500 stands for zero in the data rows.
Here are some points, each followed by its number:
tensor([513, 492, 503, 567, 605, 605, 378, 609, 381, 538, 380, 590, 586, 339, 428, 447, 513, 485, 800, 528, 514, 419, 701, 530, 702, 445, 519, 490, 591, 715, 259, 523, 585, 520, 506, 356, 443, 680, 374, 478, 660, 387, 604, 162, 338, 640, 408, 554]) 0
tensor([466, 478, 344, 582, 277, 293, 479, 456, 508, 529, 719, 449, 480, 427, 626, 454, 530, 419, 368, 572, 379, 373, 549, 601, 425, 524, 480, 556, 354, 437, 552, 628, 607, 301, 494, 552, 481, 455, 677, 598, 342, 374, 584, 399, 371, 491, 462, 396]) 1
tensor([630, 570, 321, 551, 539, 565, 491, 604, 495, 354, 518, 595, 685, 546, 476, 490, 716, 418, 861, 518, 540, 400, 518, 725, 704, 412, 387, 592, 768, 880, 475, 627, 570, 627, 375, 309, 366, 594, 319, 651, 727, 364, 645, 467, 607, 558, 455, 438]) 2
tensor([559, 498, 339, 444, 227, 223, 424, 403, 496, 494, 708, 445, 463, 409, 559, 492, 542, 395, 450, 419, 461, 423, 546, 534, 287, 472, 476, 581, 352, 516, 680, 630, 586, 413, 458, 755, 509, 377, 705, 605, 443, 433, 603, 259, 446, 550, 456, 382]) 3
tensor([624, 467, 626, 432, 437, 522, 502, 352, 577, 480, 509, 479, 709, 547, 635, 591, 305, 487, 351, 791, 517, 555, 367, 665, 853, 627, 761, 560, 459, 640, 655, 336, 596, 643, 446, 434, 575, 376, 734, 473, 813, 730, 575, 177, 652, 523, 538, 512]) 4
tensor([589, 462, 470, 448, 514, 630, 728, 470, 728, 584, 461, 314, 463, 550, 472, 585, 570, 438, 454, 563, 486, 716, 350, 600, 460, 519, 416, 425, 522, 761, 354, 497, 380, 446, 334, 357, 496, 424, 675, 226, 734, 412, 445, 925, 598, 286, 592, 574]) 5
tensor([492, 497, 432, 381, 498, 438, 568, 400, 519, 517, 617, 403, 416, 479, 361, 341, 532, 485, 381, 489, 424, 412, 458, 476, 469, 636, 344, 579, 333, 424, 512, 617, 417, 278, 474, 479, 449, 372, 540, 374, 378, 404, 436, 527, 434, 293, 454, 459]) 6
tensor([495, 408, 399, 534, 328, 435, 331, 508, 408, 354, 523, 473, 352, 378, 262, 543, 378, 499, 561, 470, 577, 446, 582, 453, 480, 579, 550, 500, 461, 375, 523, 509, 680, 580, 580, 520, 390, 589, 425, 578, 478, 503, 584, 310, 549, 396, 421, 499]) 7
tensor([721, 615, 256, 532, 544, 519, 534, 542, 796, 451, 328, 435, 585, 570, 636, 313, 741, 678, 477, 622, 607, 452, 410, 471, 388, 417, 307, 530, 647, 536, 382, 699, 231, 521, 430, 645, 441, 574, 384, 433, 339, 625, 431, 502, 735, 463, 372, 526]) 8
tensor([472, 423, 412, 523, 290, 381, 395, 494, 378, 452, 572, 512, 424, 425, 456, 397, 421, 586, 458, 469, 546, 489, 430, 523, 336, 430, 455, 633, 299, 237, 484, 569, 708, 424, 623, 379, 452, 348, 374, 606, 378, 351, 532, 695, 388, 364, 525, 478]) 9
tensor([714, 536, 309, 637, 232, 323, 357, 447, 390, 362, 549, 474, 439, 430, 500, 422, 575, 488, 518, 477, 601, 346, 592, 582, 624, 497, 471, 578, 312, 602, 565, 612, 652, 305, 713, 372, 483, 507, 603, 576, 486, 357, 652, 556, 352, 378, 473, 288]) 10
tensor([463, 469, 514, 420, 397, 625, 705, 399, 738, 563, 428, 379, 658, 552, 483, 596, 514, 430, 314, 696, 536, 626, 409, 723, 404, 537, 545, 434, 455, 674, 596, 539, 365, 504, 358, 599, 555, 382, 744, 405, 738, 476, 435, 797, 551, 499, 585, 558]) 11
tensor([320, 512, 622, 429, 563, 598, 395, 552, 352, 493, 581, 571, 440, 596, 400, 572, 474, 517, 470, 598, 555, 459, 583, 480, 574, 618, 516, 370, 228, 625, 773, 437, 487, 371, 539, 594, 452, 430, 514, 425, 364, 726, 389, 415, 507, 568, 497, 475]) 12
tensor([716, 643, 168, 467, 429, 395, 641, 519, 597, 493, 406, 394, 667, 550, 716, 383, 737, 595, 535, 460, 466, 316, 488, 634, 351, 518, 376, 429, 579, 240, 676, 469, 361, 301, 597, 385, 505, 567, 437, 427, 538, 743, 522, 490, 747, 687, 359, 542]) 13
tensor([612, 632, 127, 509, 343, 204, 579, 468, 404, 503, 677, 564, 464, 468, 531, 465, 690, 431, 628, 615, 369, 556, 505, 652, 446, 515, 389, 547, 419, 209, 604, 744, 558, 366, 366, 729, 445, 504, 598, 694, 281, 440, 702, 259, 519, 621, 436, 437]) 14
tensor([468, 399, 465, 544, 461, 493, 405, 490, 627, 392, 377, 558, 470, 512, 385, 404, 530, 442, 386, 477, 554, 627, 449, 322, 522, 321, 536, 527, 623, 386, 533, 491, 441, 597, 660, 269, 321, 496, 455, 434, 387, 330, 435, 613, 486, 299, 512, 466]) 15
tensor([535, 604, 273, 658, 506, 400, 488, 485, 569, 472, 438, 501, 411, 459, 764, 249, 708, 545, 427, 539, 461, 490, 397, 486, 329, 523, 344, 612, 407, 540, 441, 735, 391, 480, 248, 494, 412, 401, 400, 529, 335, 396, 563, 548, 504, 355, 451, 363]) 16
tensor([641, 377, 446, 613, 375, 508, 334, 506, 380, 309, 459, 526, 399, 386, 653, 546, 404, 517, 441, 257, 557, 416, 618, 499, 616, 598, 581, 457, 368, 628, 631, 542, 624, 315, 579, 498, 412, 489, 471, 608, 395, 550, 531, 317, 401, 417, 438, 505]) 17
tensor([395, 456, 675, 520, 663, 626, 495, 479, 312, 558, 491, 495, 492, 477, 346, 384, 534, 551, 337, 287, 641, 613, 411, 252, 250, 421, 507, 443, 582, 333, 457, 538, 450, 199, 434, 394, 324, 415, 416, 379, 431, 226, 462, 483, 455, 282, 542, 409]) 18
tensor([379, 669, 748, 331, 670, 438, 487, 680, 606, 546, 391, 561, 573, 432, 675, 572, 455, 519, 596, 554, 392, 467, 504, 187, 119, 405, 442, 461, 687, 323, 426, 409, 374, 551, 621, 318, 616, 624, 524, 501, 219, 564, 424, 561, 470, 581, 517, 551]) 19
tensor([573, 384, 679, 380, 415, 471, 465, 586, 301, 560, 649, 506, 391, 433, 326, 507, 446, 654, 445, 232, 724, 448, 630, 610, 686, 716, 656, 497, 316, 576, 688, 629, 568, 456, 598, 430, 485, 363, 428, 425, 488, 502, 474, 471, 234, 464, 414, 354]) 20
tensor([529, 353, 611, 357, 485, 467, 589, 425, 537, 578, 543, 578, 380, 524, 697, 607, 485, 430, 544, 364, 468, 709, 373, 245, 343, 444, 613, 511, 581, 230, 474, 420, 379, 474, 312, 464, 434, 312, 392, 337, 421, 360, 443, 540, 462, 259, 567, 471]) 21
tensor([577, 376, 434, 373, 324, 444, 380, 456, 492, 449, 586, 451, 558, 425, 208, 604, 373, 423, 357, 503, 418, 491, 598, 633, 666, 611, 517, 467, 459, 514, 581, 362, 509, 423, 398, 531, 470, 470, 735, 615, 385, 575, 523, 219, 405, 519, 497, 265]) 22
tensor([411, 564, 536, 381, 630, 537, 473, 479, 496, 504, 529, 377, 389, 465, 617, 389, 513, 516, 430, 520, 529, 600, 343, 363, 311, 558, 425, 529, 533, 285, 384, 631, 307, 544, 675, 492, 392, 433, 414, 579, 509, 367, 430, 656, 506, 503, 469, 488]) 23
tensor([762, 518, 415, 693, 532, 555, 371, 583, 408, 515, 336, 573, 543, 367, 580, 412, 527, 461, 783, 395, 578, 459, 573, 576, 545, 403, 495, 566, 641, 850, 231, 579, 526, 464, 308, 255, 393, 614, 304, 558, 897, 362, 527, 286, 531, 634, 401, 560]) 24
tensor([543, 281, 446, 697, 608, 453, 527, 568, 93, 525, 287, 584, 448, 621, 316, 691, 341, 456, 449, 593, 408, 579, 836, 672, 699, 491, 621, 528, 613, 507, 529, 163, 645, 887, 406, 592, 999, 696, 312, 358, 715, 931, 642, 146, 772, 618, 502, 611]) 25
tensor([406, 343, 606, 564, 415, 510, 576, 337, 492, 573, 601, 564, 359, 521, 709, 525, 480, 468, 485, 371, 401, 711, 389, 474, 458, 420, 617, 522, 542, 369, 392, 417, 473, 357, 524, 389, 315, 375, 426, 297, 409, 329, 454, 505, 488, 192, 539, 422]) 26
tensor([297, 541, 602, 379, 747, 601, 546, 532, 544, 572, 443, 511, 457, 504, 122, 443, 558, 436, 477, 430, 500, 655, 436, 223, 313, 415, 520, 503, 676, 398, 529, 427, 326, 574, 854, 590, 500, 415, 442, 400, 444, 351, 290, 796, 442, 350, 580, 450]) 27
tensor([595, 532, 384, 647, 310, 368, 419, 411, 421, 374, 500, 442, 617, 485, 611, 475, 499, 448, 433, 575, 595, 409, 522, 597, 591, 551, 485, 536, 347, 357, 473, 514, 484, 523, 644, 517, 570, 433, 752, 664, 121, 432, 610, 508, 301, 553, 512, 297]) 28
tensor([735, 649, 257, 489, 553, 459, 532, 589, 655, 429, 275, 447, 551, 484, 662, 321, 723, 666, 500, 582, 510, 458, 392, 445, 366, 488, 300, 521, 585, 579, 404, 699, 207, 570, 649, 682, 399, 470, 389, 486, 542, 608, 468, 566, 492, 509, 407, 536]) 29
tensor([541, 404, 454, 548, 418, 563, 710, 420, 649, 578, 529, 322, 463, 561, 268, 597, 524, 422, 392, 402, 490, 684, 362, 665, 536, 532, 419, 471, 439, 422, 395, 481, 378, 324, 366, 524, 574, 393, 739, 281, 540, 383, 443, 754, 641, 347, 568, 557]) 30
tensor([323, 614, 643, 336, 605, 491, 391, 632, 671, 489, 416, 547, 546, 465, 654, 532, 484, 475, 485, 387, 328, 469, 365, 241, 262, 385, 515, 460, 743, 107, 396, 412, 347, 542, 487, 579, 486, 517, 514, 575, 337, 446, 463, 515, 586, 593, 503, 601]) 31
tensor([417, 377, 553, 266, 578, 489, 667, 501, 542, 535, 585, 607, 386, 524, 501, 639, 562, 454, 575, 352, 350, 728, 372, 332, 454, 434, 552, 562, 632, 245, 483, 348, 477, 680, 467, 282, 531, 347, 356, 297, 461, 421, 423, 800, 351, 405, 605, 475]) 32
tensor([232, 928, 990, 393, 629, 599, 433, 595, 550, 708, 386, 486, 561, 599, 618, 568, 427, 586, 620, 687, 557, 351, 676, 496, 287, 329, 446, 374, 677, 311, 203, 310, 477, 628, 580, 615, 635, 910, 599, 586, 581, 526, 316, 684, 634, 791, 534, 752]) 33
tensor([519, 581, 344, 610, 315, 346, 394, 405, 445, 369, 592, 442, 490, 440, 558, 440, 543, 447, 526, 472, 614, 410, 572, 585, 589, 490, 467, 540, 291, 511, 481, 624, 568, 478, 493, 470, 503, 473, 641, 600, 365, 378, 608, 272, 362, 429, 490, 202]) 34
tensor([493, 574, 163, 544, 401, 336, 570, 528, 374, 476, 644, 646, 433, 507, 547, 567, 637, 420, 713, 430, 420, 586, 516, 563, 513, 483, 408, 567, 453, 574, 376, 644, 520, 562, 139, 498, 513, 556, 536, 741, 671, 426, 734, 66, 382, 668, 434, 426]) 35
tensor([353, 377, 456, 464, 580, 425, 398, 467, 440, 410, 446, 513, 401, 502, 552, 383, 502, 474, 341, 536, 609, 610, 471, 440, 321, 392, 533, 493, 558, 411, 283, 492, 534, 332, 458, 353, 322, 385, 412, 418, 311, 299, 503, 662, 416, 308, 490, 493]) 36
tensor([453, 447, 515, 376, 583, 521, 560, 395, 594, 505, 605, 421, 420, 473, 567, 339, 485, 463, 413, 455, 512, 463, 432, 444, 411, 618, 380, 548, 416, 298, 429, 568, 419, 452, 562, 531, 368, 414, 433, 508, 363, 382, 418, 517, 576, 306, 476, 422]) 37
tensor([359, 686, 635, 187, 677, 572, 429, 558, 533, 629, 349, 392, 477, 472, 841, 479, 495, 588, 450, 471, 339, 560, 400, 340, 229, 497, 431, 476, 593, 214, 234, 623, 240, 705, 221, 418, 421, 411, 507, 606, 540, 366, 389, 752, 563, 604, 443, 560]) 38
tensor([869, 584, 279, 473, 516, 499, 521, 606, 706, 510, 375, 419, 602, 563, 896, 398, 711, 676, 531, 512, 693, 425, 419, 551, 480, 368, 302, 469, 639, 517, 540, 606, 254, 667, 679, 402, 405, 649, 376, 454, 294, 681, 401, 667, 715, 510, 374, 721]) 39
tensor([422, 449, 423, 632, 453, 391, 386, 540, 320, 484, 332, 458, 546, 424, 685, 433, 453, 444, 457, 508, 454, 419, 475, 281, 453, 432, 565, 426, 626, 489, 417, 596, 601, 431, 333, 508, 288, 699, 438, 610, 71, 261, 557, 255, 562, 441, 418, 566]) 40
tensor([845, 593, 259, 495, 450, 400, 613, 542, 779, 554, 439, 429, 663, 620, 483, 398, 676, 621, 530, 465, 495, 243, 512, 540, 451, 421, 384, 382, 616, 366, 568, 377, 406, 612, 310, 434, 574, 754, 334, 336, 234, 835, 422, 682, 774, 633, 339, 605]) 41
tensor([428, 368, 521, 521, 489, 510, 387, 545, 359, 388, 580, 431, 490, 456, 389, 512, 416, 544, 457, 304, 571, 398, 578, 566, 517, 607, 547, 542, 283, 411, 588, 487, 537, 549, 514, 725, 454, 391, 490, 587, 400, 472, 492, 387, 423, 377, 437, 382]) 42
tensor([501, 287, 624, 364, 214, 431, 504, 356, 529, 504, 566, 549, 353, 476, 425, 474, 409, 523, 356, 489, 431, 495, 424, 528, 540, 433, 641, 436, 443, 376, 563, 493, 600, 432, 455, 630, 431, 297, 559, 490, 539, 359, 485, 479, 471, 358, 516, 394]) 43
tensor([235, 888, 973, 382, 564, 655, 426, 591, 475, 726, 424, 459, 603, 500, 810, 567, 449, 630, 545, 764, 493, 346, 662, 481, 374, 289, 447, 386, 726, 478, 378, 384, 472, 769, 586, 482, 632, 797, 614, 659, 604, 465, 345, 741, 722, 835, 493, 807]) 44
tensor([465, 357, 631, 630, 622, 733, 513, 555, 375, 491, 277, 615, 418, 421, 515, 539, 422, 425, 615, 573, 426, 422, 758, 664, 426, 458, 530, 512, 535, 611, 298, 386, 511, 693, 368, 447, 703, 625, 348, 418, 791, 631, 521, 328, 406, 708, 409, 465]) 45
tensor([705, 583, 309, 504, 528, 605, 590, 544, 762, 537, 361, 370, 663, 631, 483, 392, 672, 681, 449, 576, 703, 248, 563, 523, 518, 427, 395, 432, 633, 637, 567, 364, 280, 616, 647, 564, 607, 765, 355, 304, 409, 832, 319, 510, 754, 602, 360, 668]) 46
tensor([729, 582, 313, 484, 499, 478, 566, 557, 660, 523, 329, 367, 633, 564, 822, 375, 743, 657, 498, 473, 594, 245, 537, 414, 534, 415, 362, 442, 604, 436, 270, 450, 271, 762, 510, 393, 557, 759, 363, 355, 427, 765, 399, 817, 778, 543, 367, 591]) 47
tensor([645, 483, 507, 490, 585, 641, 804, 528, 674, 581, 333, 337, 459, 612, 511, 661, 475, 467, 526, 540, 523, 707, 355, 431, 525, 496, 410, 499, 467, 447, 534, 400, 397, 566, 533, 502, 682, 484, 597, 212, 669, 487, 375, 999, 462, 266, 676, 628]) 48
tensor([386, 495, 625, 356, 790, 553, 676, 477, 754, 542, 629, 457, 422, 526, 614, 482, 491, 494, 559, 195, 408, 692, 412, 327, 302, 495, 375, 448, 563, 239, 387, 528, 369, 479, 524, 478, 578, 537, 385, 395, 515, 479, 307, 814, 566, 354, 603, 523]) 49
tensor([522, 428, 499, 513, 360, 562, 715, 358, 591, 588, 451, 391, 596, 546, 328, 545, 585, 421, 320, 441, 469, 628, 396, 571, 512, 526, 475, 476, 483, 751, 394, 587, 417, 566, 381, 363, 493, 365, 738, 361, 690, 459, 411, 788, 473, 439, 592, 575]) 50
tensor([579, 455, 494, 631, 564, 641, 722, 519, 705, 597, 440, 344, 458, 557, 240, 656, 517, 444, 461, 509, 573, 658, 352, 413, 444, 528, 437, 464, 463, 451, 547, 490, 379, 509, 542, 347, 619, 495, 625, 255, 659, 455, 429, 953, 466, 252, 623, 526]) 51
tensor([599, 452, 378, 429, 344, 376, 462, 413, 515, 430, 676, 428, 515, 387, 579, 566, 446, 441, 427, 390, 488, 440, 574, 482, 331, 569, 472, 536, 316, 310, 822, 435, 509, 196, 505, 582, 434, 403, 774, 626, 555, 528, 571, 384, 459, 455, 453, 369]) 52
tensor([454, 519, 347, 505, 313, 227, 435, 412, 492, 491, 688, 444, 529, 424, 635, 522, 526, 387, 433, 496, 453, 403, 529, 654, 495, 483, 493, 595, 273, 247, 561, 580, 632, 460, 530, 537, 434, 455, 706, 675, 431, 438, 621, 451, 429, 527, 438, 328]) 53
tensor([463, 616, 592, 455, 602, 582, 475, 467, 493, 539, 379, 392, 444, 463, 513, 410, 457, 549, 483, 389, 410, 572, 372, 246, 170, 533, 434, 508, 629, 610, 392, 633, 261, 475, 418, 660, 446, 459, 437, 618, 422, 355, 393, 616, 518, 498, 424, 543]) 54
tensor([409, 418, 489, 461, 679, 524, 390, 562, 617, 424, 453, 582, 466, 525, 403, 483, 562, 479, 449, 317, 535, 720, 419, 207, 440, 324, 548, 551, 695, 347, 654, 515, 370, 267, 508, 579, 354, 497, 474, 417, 204, 354, 466, 426, 474, 339, 552, 451]) 55
tensor([655, 686, 122, 533, 403, 343, 585, 466, 481, 417, 639, 486, 569, 450, 480, 385, 784, 518, 626, 555, 466, 426, 546, 664, 632, 571, 393, 470, 443, 457, 506, 629, 446, 353, 446, 563, 448, 538, 629, 634, 182, 543, 608, 473, 481, 571, 383, 449]) 56
tensor([334, 494, 480, 383, 561, 476, 520, 473, 589, 522, 529, 399, 461, 493, 214, 342, 450, 499, 372, 556, 384, 618, 342, 240, 398, 586, 410, 560, 522, 357, 471, 680, 380, 225, 481, 491, 371, 378, 383, 526, 307, 360, 421, 319, 430, 422, 467, 429]) 57
tensor([511, 480, 386, 461, 391, 452, 524, 456, 513, 528, 594, 432, 426, 489, 638, 332, 515, 448, 361, 523, 361, 528, 416, 576, 323, 612, 345, 608, 383, 505, 583, 645, 502, 265, 438, 499, 411, 328, 466, 470, 329, 293, 513, 464, 460, 210, 444, 425]) 58
tensor([579, 671, 143, 576, 424, 389, 666, 472, 564, 489, 432, 405, 625, 500, 702, 389, 785, 545, 531, 390, 499, 320, 477, 681, 423, 548, 384, 406, 600, 487, 669, 461, 346, 363, 343, 417, 475, 497, 506, 478, 412, 681, 503, 254, 632, 614, 370, 452]) 59
tensor([535, 464, 532, 378, 597, 636, 889, 549, 684, 694, 548, 431, 383, 578, 461, 733, 383, 468, 653, 440, 442, 763, 397, 475, 530, 543, 390, 496, 526, 366, 448, 397, 522, 641, 707, 568, 698, 454, 660, 272, 743, 496, 387, 845, 574, 268, 657, 585]) 60
Which five points above are nearest to each new point, looking only along the 3 directions in which the numbered points spread most? Their numbers follow each, nearest first.
tensor([511, 436, 325, 440, 202, 446, 331, 491, 302, 347, 457, 519, 447, 414, 534, 419, 448, 456, 608, 402, 493, 463, 528, 362, 455, 384, 607, 538, 453, 349, 496, 593, 690, 613, 362, 468, 313, 566, 343, 663, 636, 437, 616, 197, 404, 389, 461, 642]) 17 7 28 10 34
tensor([429, 304, 477, 595, 371, 557, 292, 511, 353, 392, 477, 537, 439, 469, 252, 583, 372, 515, 457, 360, 564, 491, 587, 639, 544, 613, 571, 427, 238, 400, 787, 527, 571, 549, 572, 540, 441, 483, 490, 580, 455, 643, 498, 235, 416, 524, 493, 408]) 22 20 7 17 42
tensor([503, 407, 728, 470, 551, 612, 560, 542, 374, 563, 632, 473, 411, 375, 456, 449, 506, 683, 314, 329, 657, 422, 521, 453, 652, 644, 605, 459, 382, 640, 606, 587, 603, 66, 461, 452, 528, 387, 395, 394, 334, 298, 476, 527, 358, 463, 512, 374]) 43 42 9 20 6
tensor([609, 461, 632, 453, 441, 522, 528, 385, 582, 479, 515, 492, 595, 523, 469, 592, 333, 515, 431, 590, 546, 536, 339, 657, 903, 617, 752, 541, 523, 791, 552, 363, 567, 498, 550, 430, 560, 298, 748, 456, 825, 680, 554, 364, 366, 597, 501, 505]) 4 45 12 0 20
tensor([529, 325, 497, 462, 356, 476, 395, 459, 420, 487, 554, 504, 483, 491, 507, 629, 346, 431, 419, 563, 453, 527, 591, 665, 446, 679, 544, 422, 364, 517, 770, 404, 618, 616, 533, 523, 529, 376, 726, 560, 277, 668, 550, 316, 289, 544, 536, 362]) 22 7 20 42 17
tensor([670, 461, 362, 516, 371, 380, 367, 482, 346, 437, 433, 481, 494, 431, 625, 393, 358, 426, 494, 497, 525, 454, 497, 234, 497, 462, 562, 470, 533, 475, 432, 631, 672, 450, 498, 236, 259, 634, 411, 561, 426, 272, 618, 345, 378, 405, 456, 556]) 28 40 53 52 1
tensor([470, 553, 597, 649, 564, 597, 548, 399, 552, 561, 533, 483, 819, 638, 504, 617, 262, 358, 481, 805, 556, 511, 306, 546, 608, 487, 784, 565, 483, 563, 261, 284, 716, 645, 453, 213, 509, 227, 601, 485, 593, 797, 590, 633, 553, 778, 682, 671]) 45 11 4 50 0
tensor([317, 736, 685, 416, 661, 543, 399, 535, 462, 636, 330, 397, 484, 460, 745, 464, 472, 571, 429, 413, 513, 509, 449, 208, 485, 465, 405, 432, 647, 452, 346, 480, 322, 485, 397, 527, 426, 546, 509, 650, 485, 335, 356, 591, 644, 626, 444, 594]) 19 31 54 38 23
tensor([440, 817, 756, 375, 623, 486, 411, 499, 391, 654, 376, 414, 503, 430, 707, 506, 489, 599, 490, 618, 455, 489, 452, 406, 406, 406, 382, 403, 699, 610, 269, 449, 342, 563, 518, 445, 436, 562, 552, 612, 567, 355, 351, 619, 556, 750, 461, 625]) 19 31 38 33 11
tensor([430, 524, 611, 625, 556, 623, 628, 358, 863, 513, 553, 395, 778, 650, 330, 565, 401, 366, 406, 607, 595, 540, 348, 633, 766, 553, 677, 493, 424, 708, 605, 309, 631, 568, 649, 496, 470, 403, 659, 510, 691, 659, 462, 440, 730, 645, 711, 707]) 45 4 11 50 12
tensor([551, 509, 400, 716, 576, 569, 388, 621, 403, 524, 465, 591, 564, 369, 695, 435, 566, 463, 767, 577, 515, 448, 571, 613, 604, 415, 468, 563, 685, 556, 379, 650, 523, 610, 418, 493, 413, 730, 331, 645, 609, 359, 585, 407, 471, 586, 435, 522]) 2 24 0 59 35
tensor([432, 391, 727, 568, 480, 551, 528, 609, 275, 546, 636, 482, 356, 398, 378, 464, 475, 684, 390, 393, 616, 405, 553, 451, 433, 688, 637, 451, 254, 574, 641, 610, 615, 311, 567, 581, 503, 416, 421, 386, 380, 394, 470, 553, 563, 431, 497, 381]) 43 42 20 12 9
tensor([514, 407, 418, 659, 458, 361, 384, 448, 553, 402, 438, 479, 410, 476, 273, 312, 465, 487, 319, 457, 526, 499, 499, 478, 487, 400, 570, 462, 590, 336, 507, 575, 542, 480, 671, 434, 377, 505, 434, 525, 194, 256, 513, 583, 277, 194, 490, 482]) 6 9 58 57 36
tensor([690, 333, 602, 574, 298, 438, 462, 390, 514, 391, 565, 530, 468, 522, 387, 553, 393, 576, 290, 450, 674, 534, 384, 582, 670, 593, 702, 514, 504, 415, 626, 498, 539, 272, 395, 320, 529, 442, 672, 442, 532, 525, 524, 529, 356, 402, 529, 304]) 20 42 43 12 7
tensor([491, 326, 520, 659, 671, 643, 583, 580, 202, 412, 314, 594, 446, 577, 485, 625, 330, 417, 452, 635, 518, 439, 854, 725, 516, 495, 559, 554, 455, 780, 348, 219, 595, 965, 494, 517, 954, 685, 370, 432, 822, 773, 501, 177, 580, 688, 498, 577]) 25 45 4 0 24
tensor([573, 661, 122, 689, 470, 246, 633, 442, 431, 432, 522, 461, 587, 492, 771, 398, 790, 540, 548, 529, 441, 381, 507, 702, 502, 585, 368, 422, 567, 432, 471, 486, 327, 437, 605, 436, 483, 598, 589, 529, 509, 626, 644, 495, 639, 652, 393, 470]) 59 13 56 29 40
tensor([589, 551, 303, 663, 249, 346, 308, 407, 379, 374, 482, 520, 432, 440, 528, 389, 529, 453, 573, 410, 501, 398, 561, 619, 486, 396, 443, 565, 447, 573, 449, 785, 646, 292, 656, 473, 453, 585, 498, 680, 245, 363, 648, 750, 542, 416, 528, 373]) 28 40 1 53 3
tensor([407, 551, 658, 460, 921, 597, 756, 585, 821, 545, 597, 510, 488, 553, 481, 549, 554, 507, 764, 418, 519, 694, 426, 288, 326, 500, 404, 468, 623, 244, 392, 350, 398, 602, 626, 599, 786, 641, 408, 291, 556, 556, 300, 859, 528, 423, 676, 575]) 48 49 5 51 60
tensor([302, 405, 697, 526, 642, 578, 550, 518, 282, 530, 553, 477, 494, 443, 266, 399, 517, 623, 314, 363, 585, 523, 419, 446, 538, 501, 571, 456, 524, 421, 595, 572, 554, 331, 708, 299, 359, 445, 393, 389, 362, 190, 479, 866, 424, 349, 512, 341]) 26 18 21 30 36
tensor([407, 472, 489, 453, 483, 438, 540, 395, 442, 519, 603, 413, 427, 452, 472, 396, 524, 468, 423, 430, 463, 490, 436, 344, 324, 647, 380, 558, 434, 734, 532, 573, 508, 330, 547, 535, 436, 398, 488, 470, 326, 344, 473, 443, 638, 270, 477, 444]) 6 9 57 37 58
tensor([470, 444, 592, 469, 557, 684, 367, 474, 500, 605, 594, 607, 559, 623, 457, 708, 364, 453, 440, 759, 565, 571, 644, 422, 829, 677, 663, 460, 347, 495, 665, 415, 652, 600, 663, 459, 450, 370, 568, 390, 478, 907, 489, 450, 646, 563, 594, 407]) 4 12 45 0 50
tensor([251, 467, 647, 362, 786, 723, 523, 530, 526, 561, 502, 498, 530, 482, 410, 453, 566, 497, 409, 202, 607, 659, 408, 304, 486, 424, 509, 468, 558, 447, 434, 523, 347, 434, 573, 443, 344, 397, 409, 415, 380, 280, 426, 584, 494, 424, 553, 429]) 21 32 27 18 30
tensor([545, 508, 536, 465, 537, 670, 699, 348, 737, 496, 485, 394, 760, 560, 354, 577, 434, 415, 331, 593, 635, 602, 384, 656, 510, 538, 567, 444, 445, 816, 535, 432, 516, 594, 202, 588, 496, 446, 730, 525, 856, 557, 439, 368, 598, 552, 569, 653]) 45 4 11 12 50
tensor([640, 437, 574, 416, 585, 534, 590, 454, 501, 512, 652, 421, 465, 486, 488, 441, 444, 491, 555, 510, 270, 546, 424, 342, 456, 594, 386, 518, 511, 528, 442, 494, 402, 292, 416, 586, 445, 339, 381, 484, 456, 427, 389, 638, 421, 361, 521, 485]) 15 36 37 55 26
tensor([628, 471, 245, 640, 366, 354, 574, 579, 304, 442, 497, 691, 439, 560, 374, 615, 497, 418, 703, 505, 409, 560, 554, 569, 439, 433, 499, 541, 480, 668, 367, 500, 479, 715, 271, 372, 741, 539, 445, 706, 643, 569, 752, 155, 603, 642, 514, 557]) 0 24 2 35 4
tensor([614, 515, 610, 555, 473, 561, 494, 310, 576, 553, 602, 474, 720, 537, 563, 629, 301, 454, 423, 697, 548, 564, 384, 720, 721, 624, 783, 562, 501, 603, 522, 223, 613, 414, 546, 450, 550, 355, 690, 470, 677, 776, 508, 255, 490, 686, 597, 573]) 4 0 45 12 24
tensor([429, 391, 712, 465, 561, 641, 523, 542, 339, 591, 588, 463, 415, 432, 206, 384, 488, 642, 428, 364, 670, 515, 467, 533, 693, 570, 568, 447, 405, 407, 603, 595, 576, 201, 500, 383, 371, 471, 376, 392, 311, 251, 479, 571, 350, 438, 518, 451]) 43 26 9 6 42
tensor([525, 480, 588, 381, 768, 529, 727, 665, 824, 571, 520, 660, 441, 551, 480, 630, 528, 520, 673, 255, 387, 701, 336, 400, 313, 440, 512, 575, 657, 143, 526, 326, 499, 774, 591, 804, 754, 574, 435, 258, 536, 535, 436, 818, 441, 476, 667, 543]) 48 5 51 60 49
tensor([475, 447, 615, 485, 549, 760, 360, 521, 539, 611, 705, 637, 536, 610, 404, 662, 412, 463, 391, 613, 520, 623, 671, 462, 743, 671, 704, 484, 421, 487, 606, 426, 628, 743, 494, 532, 418, 463, 546, 469, 386, 945, 529, 338, 504, 693, 622, 442]) 4 12 0 45 7
tensor([344, 445, 458, 388, 542, 483, 530, 476, 643, 539, 598, 397, 471, 484, 457, 331, 460, 478, 360, 634, 413, 582, 376, 352, 258, 581, 372, 574, 520, 651, 579, 653, 393, 164, 307, 552, 349, 350, 351, 442, 446, 377, 444, 614, 596, 256, 475, 534]) 55 36 37 57 18
tensor([366, 621, 630, 577, 678, 727, 466, 589, 414, 585, 702, 570, 505, 665, 286, 635, 477, 478, 490, 617, 659, 483, 556, 596, 754, 530, 533, 465, 322, 734, 533, 383, 674, 589, 605, 674, 431, 511, 588, 433, 507, 828, 475, 389, 380, 634, 618, 496]) 4 45 0 12 24
